A single turn carries every row of the set below to another of its rows. Some are shown first; where does it send the rows asked next?
buk: [-1.257 0.377 1.654 2.425 -2.770 -1.127 -1.680 1.593 1.489 -0.076 -0.663 0.610 0.297 -2.699 -0.422 0.048 -0.646 0.396 -1.161 -0.502 -0.550]
tiv: [-0.411 -0.111 1.025 2.967 -1.548 0.919 -2.763 2.984 -0.409 -0.100 0.947 1.842 -1.031 1.172 -0.093 0.977 1.759 0.120 -0.185 1.088 -0.831]
Turus: [1.266 -0.773 1.501 2.658 -0.121 -0.492 -2.811 -0.031 -1.729 1.340 -0.134 1.282 -1.601 0.439 0.997 -0.295 1.120 -0.699 -1.225 -1.085 -1.428]
bub: [-0.142 1.409 1.638 1.963 -0.825 0.674 -3.778 1.068 1.416 0.530 -1.738 1.299 -1.893 0.191 -0.511 0.352 0.492 0.147 -0.237 0.692 -1.361]
lilu: [1.420 -1.727 3.102 0.112 -0.610 0.535 -2.143 -0.802 -0.774 1.051 -0.255 0.134 -1.304 2.081 1.788 -0.800 1.860 0.454 -1.030 -1.487 -0.346]
kot: [0.317 1.467 -2.927 -0.682 -0.723 3.026 2.814 -1.559 -0.376 0.135 2.056 0.085 1.922 -0.717 -0.773 -1.062 -1.589 2.275 -1.557 -0.029 0.145]
pib: [-0.342 1.785 -1.438 -1.518 0.452 1.193 3.278 -1.428 -0.200 -0.777 -0.355 0.046 0.525 0.451 0.519 1.963 -1.924 0.965 1.131 1.959 2.090]
perur: [-1.719 1.702 -1.812 -1.058 -0.360 2.572 3.890 0.614 -0.279 -0.245 0.655 1.109 2.411 -0.362 -0.925 0.686 -1.020 1.226 -0.848 1.808 1.390]
Sopur: [-0.863 1.554 -3.676 -1.446 0.615 0.259 0.860 -2.276 -2.442 0.628 -1.373 -0.822 -0.412 1.705 -1.227 1.844 0.188 0.943 -0.827 -1.868 0.945]
luva: [1.454 1.591 0.935 1.660 -1.234 -0.321 -1.503 2.811 0.609 -1.121 -1.155 1.513 1.832 -1.777 0.241 1.501 1.684 1.015 -1.067 0.525 -2.261]
movo: [0.942 0.529 -2.471 -0.894 -0.970 0.980 2.684 2.158 -0.220 0.153 -0.498 -2.128 2.433 3.575 0.980 1.359 0.545 -1.035 -0.538 -0.398 0.526]
rig: [-0.778 0.251 -1.264 -0.310 1.196 1.323 4.209 -1.279 0.743 0.298 0.194 1.822 2.311 0.444 1.272 -0.924 -1.457 0.385 -0.310 -1.782 1.115]
teda: [0.637 0.841 2.511 2.649 -1.742 1.059 -2.807 -0.287 -0.115 0.671 -2.086 0.991 -1.880 1.018 -0.402 -0.790 0.688 0.939 -1.637 -0.184 -1.474]
zago: [-2.576 0.063 3.003 0.587 0.378 -0.564 -0.762 -0.581 1.690 1.742 1.193 -0.046 2.305 2.039 0.877 0.301 0.798 2.290 -2.029 0.653 1.155]
pizo: [-2.551 0.851 -2.406 -1.358 -0.314 1.379 2.897 1.359 -0.471 0.913 0.278 0.088 0.893 -2.505 0.610 -0.881 -0.995 1.327 -1.360 -1.951 -0.434]
Rezo: [0.946 1.099 3.787 1.086 -1.262 1.329 -2.051 -0.254 1.156 0.780 -1.758 0.022 -1.194 2.736 0.717 -0.842 1.194 1.621 -1.205 0.010 -0.961]
liv: [2.252 -0.608 2.774 -1.601 -0.708 -0.415 -1.925 -2.338 0.538 0.031 -1.635 0.657 1.839 0.205 0.221 -0.422 0.931 2.221 -1.595 0.242 0.281]
Gir: [3.222 0.794 1.374 2.611 -0.352 -0.991 -1.422 -1.363 -0.360 -0.188 -1.188 2.071 2.243 -0.406 0.113 0.013 0.579 1.047 -1.882 0.061 -1.472]
Seso: [-1.775 -0.978 -0.129 3.543 -2.236 1.320 -2.044 0.422 1.361 -0.836 1.724 1.309 0.674 -1.056 -0.478 0.396 0.884 1.701 -1.607 -1.769 -0.929]
vad: [0.600 0.355 2.904 3.433 -2.925 -0.822 -0.111 -0.293 0.650 0.227 -0.439 0.165 1.024 -0.563 0.553 -1.354 -0.433 1.332 -2.355 -1.537 -0.819]
Fufi: [0.502 0.234 2.305 -2.528 -1.593 0.215 -1.977 1.858 1.528 -0.913 -1.654 0.040 1.459 -1.115 0.376 1.085 2.082 2.170 -0.710 0.694 -0.463]
Firo: [0.166 1.610 2.881 0.397 -0.342 0.953 -3.070 1.141 2.716 0.637 -1.370 0.398 -1.208 1.935 0.649 0.259 1.053 0.831 0.225 0.876 -0.835]
Bule: [0.639 1.635 -3.102 -1.245 2.405 -0.266 1.447 -1.958 -1.181 1.312 0.430 0.227 0.459 3.205 -1.052 1.874 0.195 0.110 -0.794 0.337 -0.502]
puse: [0.747 -0.869 2.569 -0.035 -0.644 0.619 -3.185 -0.884 -0.170 1.672 1.386 -0.114 -0.718 3.101 0.649 -1.016 1.213 1.819 -1.045 0.731 0.421]
naguz: [1.646 1.787 -1.574 0.189 -0.799 2.505 4.240 -1.780 -0.382 -1.639 0.500 -0.407 0.649 1.193 1.311 0.996 -1.319 1.828 0.508 -0.018 0.623]
ziv: [-2.909 0.201 0.360 0.333 -0.281 -0.044 -3.146 0.979 2.699 1.179 2.329 -0.445 1.007 -0.986 0.187 0.620 0.575 2.228 -1.212 -0.125 -0.432]
satum: [-0.350 0.027 -3.851 -3.454 0.321 1.091 0.022 -1.668 -1.163 0.452 0.128 -0.630 -1.089 1.258 -1.937 1.595 0.556 1.029 -0.783 -0.749 -0.440]
Simo: [-2.813 0.220 -1.415 -2.413 1.113 0.619 2.951 -0.376 0.257 1.229 -0.358 0.953 1.537 -1.180 0.505 -0.587 -1.588 0.621 -0.644 -0.816 1.551]
kofe: [-0.798 1.716 -3.266 -2.136 -0.695 1.567 1.647 -0.419 -1.834 -0.255 -1.048 -1.935 -0.487 2.038 -0.415 1.876 1.401 1.917 -0.819 -2.750 0.160]
kenel: [0.526 1.783 -2.504 0.446 0.581 1.115 3.569 0.687 -1.722 -0.392 -0.158 0.625 0.614 3.683 -0.601 2.550 1.675 0.174 -1.050 -0.395 -1.359]
vugor: [-0.399 0.683 -1.982 -1.465 -1.082 3.693 3.632 -0.930 0.468 -1.022 1.200 0.869 2.194 0.127 -0.719 -0.165 -0.981 1.850 -0.621 0.352 1.389]
Fab: [-1.504 -1.173 2.505 3.820 -1.550 0.773 0.307 -1.134 0.381 -0.262 0.582 1.724 1.964 1.920 0.223 0.063 1.134 1.762 -2.429 -1.014 0.626]
kikup: [0.891 -0.146 1.862 3.622 -0.699 0.036 -2.402 -0.088 -1.760 1.393 0.922 1.529 -0.535 2.539 0.093 -0.502 1.007 0.610 -1.615 0.883 -0.539]
non: [-1.196 2.238 -2.619 -1.405 -0.553 0.873 2.131 -0.291 -1.837 0.025 -0.234 -1.015 -0.588 -1.967 -0.209 1.593 -1.997 1.544 -0.236 1.656 0.673]
tib: [0.051 -0.936 3.048 -0.990 -0.172 0.541 -2.164 2.056 0.889 0.497 -0.257 0.121 -1.115 1.834 2.145 0.781 2.483 -0.079 0.435 -0.370 -0.179]
Bar: [-0.561 -0.811 1.725 -0.668 -1.509 1.528 -3.551 2.141 1.180 0.175 1.358 0.158 -1.190 1.758 0.442 0.427 2.000 1.306 0.348 0.882 0.117]
rok: [0.800 -1.144 -2.765 -1.302 -2.863 1.711 1.904 0.521 -2.024 -0.003 -1.158 -2.472 1.124 2.233 -0.148 0.204 0.378 -0.199 -1.839 -1.670 0.609]
Gulo: [0.744 0.764 -4.167 -0.351 0.570 -0.420 0.623 0.942 -0.154 1.068 -0.184 -1.077 2.068 1.915 -0.120 1.583 -0.972 -2.240 -0.037 0.442 0.694]
lofor: [-0.113 -0.006 1.415 1.533 0.310 -0.388 -2.811 2.845 -0.071 0.835 -0.066 1.284 -1.355 0.157 1.338 1.242 1.759 -1.231 0.218 0.033 -1.284]
diveb: [-0.562 0.854 -2.282 0.791 -0.224 2.061 4.143 0.456 0.075 -0.031 0.825 0.947 1.672 -0.868 1.331 -1.226 -0.876 1.078 -1.120 -2.963 -0.869]
Zili: [-0.993 2.517 -2.771 -0.252 -0.017 1.849 3.061 -0.005 -1.122 0.904 1.502 0.391 2.115 -1.221 -0.962 -0.166 -1.612 1.627 -1.831 1.442 0.128]
Lagu: [-0.253 2.498 -3.940 0.265 1.551 0.133 1.581 -1.177 -1.340 -0.025 -0.961 0.315 0.473 2.496 -0.654 2.750 0.314 -0.123 0.192 -1.499 0.626]
dulep: [-1.179 0.310 2.637 -0.222 -1.386 -1.147 -1.765 0.931 3.847 0.109 -0.217 0.088 1.054 -1.030 0.483 0.282 -0.633 0.599 0.223 0.206 0.791]
Gane: [0.717 0.302 3.894 0.862 -1.540 -0.809 -0.227 -0.927 3.016 0.432 -0.001 -0.406 1.776 1.119 1.478 -1.075 -0.375 1.522 -0.965 -0.813 0.553]
Dor: [0.600 -0.913 -4.486 -0.785 -1.317 0.250 -0.152 -0.706 -1.995 0.916 -0.837 -1.458 0.790 0.552 -1.231 0.402 -1.173 -1.417 -1.327 -0.832 0.726]
rizi: [0.782 2.235 -2.751 0.279 -1.824 2.215 3.096 -0.633 -2.048 -0.859 0.638 -1.445 -0.536 -1.224 0.551 0.587 -1.415 2.425 -0.818 -0.338 -0.828]
neno: [-0.462 0.190 -3.216 -1.743 -1.532 2.462 2.147 0.973 -1.746 -1.312 -0.424 -0.258 -0.926 1.706 -1.524 2.243 2.042 1.106 -1.040 -1.500 -1.303]
mabu: [-0.214 2.609 -3.495 -0.432 0.214 1.452 2.405 0.688 -0.701 -0.917 -0.652 -0.817 0.383 2.786 0.156 2.805 1.505 0.842 0.263 -2.308 -0.137]

Firo moves to Rezo
naguz moves to rizi
Fab moves to Seso
Where do these go?
Gir moves to luva
lilu moves to Turus
Bule moves to kenel
dulep moves to Gane
mabu moves to kofe
movo moves to rok
puse moves to kikup
diveb moves to pizo
kot moves to Zili

A single turn carries every row of the set below to another of its rows. Some are shown first; where does it send the rows asked next?
tiko: [1.179 2.193 2.197 -3.715 -2.911 -1.312 -2.567 -2.440 0.272 -2.319 -2.217 -1.258 0.597]
Rora: [0.467 3.111 0.210 -2.113 -0.068 2.249 -2.561 -2.056 -0.526 -0.132 -1.786 -1.613 -1.781]
ruka: [0.388 -0.301 2.005 1.426 -2.420 -0.472 -2.753 0.783 -1.169 0.312 0.487 -2.803 -2.972]
rakid: [1.191 3.381 2.404 -2.749 -2.903 -0.407 -2.027 -1.648 0.650 -1.684 -2.356 -0.619 1.948]
laru: [1.299 0.780 2.485 1.560 -1.460 -0.255 -2.857 0.159 -2.458 0.923 0.576 -2.591 -2.343]
Poves: [0.373 -1.369 2.577 0.606 -2.904 -0.644 -1.566 0.217 -0.184 -0.847 1.735 -2.266 -2.167]
banit: [2.722 1.489 2.518 1.894 -0.982 -0.819 -2.469 0.815 -2.046 1.696 0.046 -2.223 -1.132]
zam: [0.615 -1.178 1.915 0.666 -3.492 -0.496 -2.174 0.671 -0.089 -0.489 1.178 -2.484 -2.554]
mit: [-0.185 -0.441 1.296 -2.100 -2.073 3.103 -1.644 -1.656 1.139 -2.564 -1.985 -1.925 -1.473]
pizuv: [1.773 0.736 1.940 1.536 -2.094 -0.344 -3.193 0.949 -1.908 1.246 0.169 -2.657 -2.469]
Gena: [1.329 1.694 2.984 -3.399 -3.004 -0.135 -2.740 -2.726 -1.363 -1.394 -3.249 -1.213 0.360]
kud: [0.969 2.722 1.172 -1.948 2.303 0.624 -3.055 -1.240 -0.206 1.044 -2.405 -3.180 -0.078]
kopa: [0.952 2.777 0.544 -1.274 0.187 2.782 -3.446 -1.337 -0.343 -0.853 -2.611 -2.222 -1.857]
Guno: [4.354 2.191 0.867 -1.782 0.865 0.584 -2.600 -0.607 1.002 -0.125 -3.530 -2.209 0.759]
puget: [3.710 0.059 2.696 1.375 -1.540 -1.722 -0.954 1.492 0.537 0.840 0.341 -1.776 0.839]
ketol: [-0.846 0.697 3.729 -3.156 -1.006 -1.683 -2.874 -2.301 -0.491 -1.557 -2.992 -2.925 0.917]
muro: [-0.942 2.385 3.883 -1.724 -0.857 -0.646 -2.090 -1.090 0.261 -0.996 -3.208 -2.132 2.941]
sogo: [-1.341 0.724 1.387 -1.409 -0.111 3.004 -3.065 -1.273 0.144 -1.614 -1.998 -3.019 -1.687]
Dar: [0.923 -1.699 2.235 0.951 -3.117 -1.137 -1.199 1.292 0.963 -0.533 0.997 -2.381 -1.159]
subi: [3.445 -0.288 1.931 -2.313 0.946 0.338 -1.954 -0.178 2.397 -0.560 -3.187 -2.959 1.984]
pifum: [3.815 0.607 2.238 1.591 -1.839 -1.102 -2.074 1.853 -0.376 1.691 -0.381 -2.266 -0.016]
ror: [-0.772 1.166 4.250 -2.050 -1.095 -0.413 -2.635 -1.821 -1.258 -0.671 -3.769 -2.590 1.798]
Gumu: [1.816 2.584 1.208 -1.197 2.082 1.302 -3.724 -0.504 0.026 0.177 -3.077 -3.190 -0.057]
lura: [3.080 -0.972 1.660 -3.225 -1.395 1.092 0.108 -1.579 2.062 -0.519 -2.696 -1.237 1.384]
riv: [3.119 -0.536 2.589 1.479 -1.946 -1.764 -1.275 2.061 0.831 1.042 -0.202 -2.222 0.473]
zun: [2.773 -0.216 2.147 -2.816 1.394 -0.190 -1.180 -0.913 1.631 0.670 -2.963 -2.721 2.113]
Vif: [0.328 -2.132 2.262 -2.543 -1.070 1.966 -1.180 -1.001 2.354 -2.335 -2.216 -2.720 0.477]
Fek: [-0.347 -0.049 1.102 -2.790 -2.229 2.934 -0.655 -2.102 1.113 -1.424 -1.449 -1.188 -1.061]
mapig: [2.571 -1.269 2.339 0.785 -3.269 -1.225 -1.081 1.739 1.457 0.091 0.770 -1.990 -0.063]
Mupo: [-0.242 -1.974 2.367 -2.878 -0.686 1.656 -0.253 -1.459 2.158 -0.979 -1.801 -2.465 1.140]
befe: [0.471 -0.148 2.362 1.105 -2.330 -0.254 -2.276 -0.097 -1.599 -0.261 1.254 -2.516 -2.892]
Nomu: [-0.970 1.794 3.261 -2.706 -0.630 -1.853 -2.432 -1.369 1.062 -1.834 -2.391 -2.450 2.016]
Telem: [3.240 -1.173 1.547 -2.674 -1.302 1.095 -0.818 -0.866 2.817 -1.930 -2.867 -1.852 1.113]
fogen: [3.614 1.073 2.783 1.708 -0.917 -1.234 -1.878 1.238 -0.833 1.699 0.019 -2.157 0.311]
fomu: [2.696 -1.134 2.753 0.761 -2.459 -1.591 -0.554 1.194 1.398 -0.149 1.179 -2.000 0.511]
zuf: [3.876 2.341 0.720 -2.662 0.690 0.223 -1.919 -1.507 0.432 0.921 -2.859 -1.671 0.520]
zonug: [-2.172 0.965 1.453 -2.070 0.191 2.513 -2.078 -1.827 0.384 -0.636 -1.384 -2.739 -1.080]
Bagu: [1.404 -1.635 2.583 0.588 -3.088 -1.177 -0.757 0.529 0.990 -0.909 1.614 -2.047 -0.918]
ronod: [2.573 0.874 2.331 2.022 -1.185 -1.078 -2.691 1.329 -1.424 1.765 -0.561 -2.731 -1.196]
sezem: [1.167 3.012 3.214 -2.383 -2.879 0.610 -2.091 -1.830 -0.900 -0.929 -3.469 -0.574 1.635]

riv moves to pifum
sezem moves to ror
Fek moves to Mupo
Where do these go?
puget moves to fogen
sogo moves to mit

